(in the rows, 128 means zero)
Rotation paths and how fast each direction turns (degrees each step)
Each turn is a multiple of 5 degrees from 10 to 175, or 0.
Each row of a path follows its step; steps can be skipped.
Rotation 1:
step 0: [127 125 123 127 126 127 132 114 118 131 126 129 127 125 128 131 127 130
 124 131 123 122 123 122 123 131 127 123 133 131 130 122 132 125 134 128
 135 142 132 125 129 129 127 125 131 117 125 132 121 127 118 126 121 125
 125 135 136 139 132 131 140 129 130 130 126 120 127 128 119 122]
step 3: [126 125 136 126 131 130 131 124 121 115 128 129 133 126 130 127 125 127
 139 123 127 137 129 130 131 133 125 126 133 131 130 125 127 121 123 130
 118 133 126 121 126 125 130 128 131 122 133 127 114 131 127 132 118 130
 125 134 132 130 129 126 143 127 130 137 128 123 124 118 125 119]
step 4: [134 128 124 127 130 133 119 130 133 129 127 133 124 127 126 134 126 135
 117 128 122 136 128 120 128 129 134 127 117 131 117 123 119 129 122 135
 125 136 135 129 130 133 137 126 127 126 127 124 127 128 128 123 122 131
 126 134 124 134 141 133 126 122 131 134 124 123 136 118 129 123]
step 6: [118 129 125 124 137 123 134 126 122 124 125 126 132 133 132 122 125 120
 133 131 125 131 133 124 129 128 129 131 115 124 135 132 123 131 122 127
 120 135 124 113 129 135 132 129 126 129 137 132 121 135 134 124 131 130
 129 133 129 131 130 124 132 127 131 129 133 121 126 139 121 124]
step 7: [126 129 129 131 123 130 117 126 130 128 127 132 120 130 128 134 124 132
 131 129 126 138 120 122 133 126 116 124 122 135 130 133 120 131 138 134
 131 132 145 130 124 129 136 126 133 130 130 129 118 129 131 129 130 127
 124 136 133 138 132 119 122 131 128 130 127 125 123 127 123 124]
step 9: [128 126 131 126 133 134 127 129 125 128 130 137 129 129 129 134 126 120
 119 133 128 134 135 120 127 130 137 133 121 131 124 135 129 126 120 124
 122 134 127 128 132 124 134 129 126 127 138 124 132 128 133 127 129 123
 126 127 119 131 137 139 130 129 125 136 127 127 132 136 114 118]
step 10: [128 132 132 129 126 145 129 120 138 120 134 138 131 132 127 129 128 120
 135 133 127 133 120 122 127 121 127 127 125 130 124 131 130 133 139 135
 127 132 130 121 121 129 128 129 131 123 129 128 124 130 131 126 124 130
 126 129 125 134 122 128 129 131 145 128 132 128 126 132 133 120]
step 11: [125 125 119 122 132 120 126 124 122 124 120 126 136 123 132 137 122 126
 128 117 126 131 126 123 132 118 129 126 124 126 126 120 128 133 123 131
 124 137 125 117 134 129 127 131 138 127 127 123 119 132 125 122 128 137
 125 132 130 137 122 118 126 126 132 126 131 128 136 129 122 128]
step 12: [123 122 120 126 122 132 117 132 127 131 128 131 127 132 129 134 128 124
 122 134 136 129 127 122 128 137 129 127 128 131 138 128 125 127 131 131
 136 137 141 128 131 127 135 133 122 134 129 126 124 130 129 129 121 121
 127 124 134 135 132 126 132 128 122 131 132 121 140 131 116 119]
Directions:
[130 129 130 128 128 127 127 128 128 127 129 127 127 126 130 128 129 130
 126 131 129 127 127 126 127 129 129 128 129 129 129 126 128 129 126 126
 128 129 131 128 130 128 127 127 127 126 125 127 128 127 129 130 128 128
 127 127 127 129 128 128 129 127 127 131 126 127 129 128 129 126]
85
Rotation 2:
step 1: [132 130 124 116 132 122 124 130 128 129 123 128 116 120 127 132 130 128
 128 129 130 135 135 138 129 130 120 123 129 123 129 132 148 132 124 124
 117 125 133 128 113 125 133 126 133 120 139 122 126 131 121 129 128 130
 123 127 126 135 131 132 125 129 129 129 127 125 121 124 123 129]
step 2: [139 124 123 118 131 138 126 121 135 131 131 119 118 135 137 129 127 126
 126 126 115 128 129 131 135 136 126 129 127 128 130 134 130 134 129 130
 121 121 128 133 122 129 128 122 132 123 132 130 129 138 131 133 131 131
 130 127 128 142 127 115 132 127 128 128 122 131 131 128 132 141]
step 3: [138 130 106 124 122 125 130 119 127 123 131 136 123 127 132 133 131 128
 130 130 132 127 128 127 127 129 124 129 135 136 134 121 123 125 124 122
 118 122 132 126 123 134 131 131 128 124 136 121 142 131 130 133 133 124
 125 130 123 131 126 118 132 128 132 135 123 123 121 125 132 130]
step 4: [125 129 121 124 136 125 124 124 134 130 125 127 124 129 127 128 141 128
 127 126 125 126 140 130 135 141 131 128 127 128 137 135 137 124 135 123
 122 129 128 122 119 138 132 130 116 133 134 127 136 128 135 130 130 130
 123 129 130 127 130 122 131 133 122 131 125 139 114 135 125 131]
step 5: [129 133 127 131 132 119 121 119 138 125 131 133 120 137 131 127 132 127
 129 138 130 125 130 132 137 133 119 119 121 129 137 130 117 132 128 127
 125 114 126 135 126 134 132 129 131 120 133 126 119 127 131 127 137 124
 121 130 139 130 135 126 133 131 128 137 128 135 128 128 124 132]
step 6: [139 129 126 125 125 129 126 124 137 129 133 142 118 139 134 124 134 127
 130 120 140 132 135 140 128 127 133 128 131 127 131 129 126 129 123 119
 126 129 122 125 127 136 128 128 126 130 134 133 127 131 121 129 128 127
 128 127 130 144 129 132 127 129 127 132 128 121 114 129 119 129]
step 7: [139 131 134 122 132 130 128 128 126 117 126 134 122 134 138 129 130 123
 126 122 128 116 133 136 132 131 122 127 135 131 130 126 133 132 123 138
 123 116 126 126 121 127 129 128 115 128 129 133 129 120 128 132 134 138
 115 120 128 132 126 127 127 129 130 130 123 136 126 137 125 130]
step 8: [131 125 125 126 129 128 125 117 132 118 131 141 126 141 140 120 134 127
 122 127 128 123 137 122 132 131 125 134 133 122 122 124 116 123 127 124
 122 128 122 134 133 124 129 132 123 122 131 127 130 138 131 131 133 130
 119 136 125 123 134 120 123 129 121 124 127 126 131 133 127 132]
step 11: [131 133 124 120 134 124 129 121 125 125 130 140 119 135 126 121 129 123
 130 125 126 113 126 140 132 127 126 124 128 133 126 133 124 119 121 128
 127 126 122 132 133 128 134 127 132 129 124 133 120 133 127 122 125 125
 128 131 123 138 126 122 125 122 124 136 132 113 138 130 133 126]
Directions:
[128 127 128 127 127 126 127 129 129 128 129 128 128 129 129 129 129 129
 126 128 128 129 128 127 126 127 128 126 126 129 128 128 125 130 127 129
 127 127 130 129 128 127 127 130 127 126 127 129 128 128 131 127 128 129
 130 133 126 127 128 129 128 128 130 130 126 126 128 129 128 128]
140
Rotation 3:
step 0: [126 124 114 137 128 131 132 131 133 133 143 128 131 130 127 119 131 125
 131 133 127 131 126 138 133 124 120 133 119 129 126 132 114 130 124 130
 137 130 129 128 134 119 124 136 122 121 134 134 126 129 128 127 128 133
 125 127 132 133 128 118 133 136 129 126 128 130 124 126 130 133]
step 1: [121 126 125 122 124 125 122 128 131 134 128 123 125 122 131 127 120 126
 135 124 127 131 125 136 132 123 122 131 133 118 135 128 121 135 128 134
 122 130 127 124 120 127 122 126 131 116 124 126 131 135 138 138 134 129
 134 122 132 136 129 118 129 125 130 126 119 123 132 119 121 125]
step 2: [119 121 125 124 120 134 124 122 126 123 126 128 132 132 133 127 130 121
 125 136 130 130 127 131 129 126 131 137 129 139 125 126 131 133 134 132
 132 136 133 118 137 129 127 128 121 117 125 140 122 129 134 121 133 132
 131 123 128 129 127 133 130 128 132 126 112 125 136 129 132 126]
step 3: [119 132 112 136 122 135 133 135 128 139 130 131 123 131 136 124 138 137
 132 126 121 129 130 135 125 124 126 130 126 133 124 131 130 127 127 129
 131 131 129 125 131 130 135 130 128 123 123 128 127 123 137 136 128 129
 121 118 135 117 128 121 133 131 130 126 126 128 127 118 124 127]
step 4: [131 128 127 126 130 134 126 130 128 127 129 126 138 131 136 127 130 132
 132 129 130 128 120 136 130 127 114 129 128 126 122 117 124 131 132 133
 122 131 127 121 123 131 128 134 133 123 135 127 125 131 133 134 133 134
 133 132 123 133 138 119 144 139 134 132 120 124 124 126 130 124]
step 6: [117 129 119 133 118 134 134 130 125 136 117 131 138 130 138 128 128 126
 132 131 135 133 133 127 131 128 123 132 130 132 113 128 125 128 139 128
 135 126 129 120 127 134 130 123 129 125 125 131 128 124 137 127 127 129
 129 130 132 125 134 124 118 135 126 127 130 120 122 130 124 128]
step 9: [118 131 120 127 124 130 130 129 132 122 132 132 124 129 125 122 122 128
 138 132 136 143 134 129 129 121 130 130 139 128 119 128 123 145 128 132
 129 125 126 137 123 124 130 124 128 128 127 132 125 127 130 123 129 131
 127 131 134 127 128 124 120 142 131 123 126 124 119 130 128 126]
step 11: [122 134 124 124 123 127 131 135 134 128 127 135 121 129 127 135 133 131
 131 132 122 130 133 136 122 131 127 137 126 127 127 124 121 132 134 132
 136 127 128 129 126 118 117 125 132 124 128 134 126 134 134 123 134 126
 131 119 125 140 127 135 140 137 121 121 123 126 137 122 124 127]
step 12: [131 130 114 126 122 129 130 130 134 123 128 127 134 130 128 132 131 125
 125 126 134 144 126 133 123 119 128 137 126 124 129 125 128 144 125 129
 123 136 123 126 125 121 126 132 121 122 129 129 130 129 130 121 131 131
 128 128 133 115 127 124 129 126 123 129 122 130 122 119 125 116]
Directions:
[129 126 130 126 127 129 131 130 127 128 131 128 128 128 126 127 126 126
 127 129 130 129 129 128 129 126 129 129 129 127 129 127 125 128 128 128
 127 125 127 128 128 128 127 129 128 128 126 127 128 128 129 128 126 126
 126 126 128 129 126 129 127 129 128 126 130 127 126 130 128 130]
35
[131 128 127 126 130 129 126 130 129 129 128 126 128 128 129 128 128 127
 127 129 127 127 128 127 128 128 129 129 128 129 130 130 128 128 126 127
 129 128 130 128 128 130 129 126 129 127 129 127 129 127 130 129 127 124
 130 127 129 126 128 126 126 129 126 130 128 129 127 124 127 128]
155
[128 129 127 126 127 128 129 127 127 126 128 127 126 128 127 127 127 125
 128 130 128 127 128 128 127 130 129 126 125 129 129 128 128 130 128 129
 125 128 127 128 124 127 128 128 127 128 127 126 130 127 130 126 128 130
 130 128 128 129 130 126 129 127 128 128 128 127 127 127 130 128]
100
[127 130 127 129 128 127 129 130 130 131 128 130 128 127 127 128 128 126
 128 130 127 128 130 128 128 129 127 129 128 128 129 129 129 127 131 127
 130 128 131 129 128 124 130 129 127 131 127 129 128 128 128 128 130 128
 128 128 129 128 129 127 128 128 129 128 131 127 128 128 128 127]
130
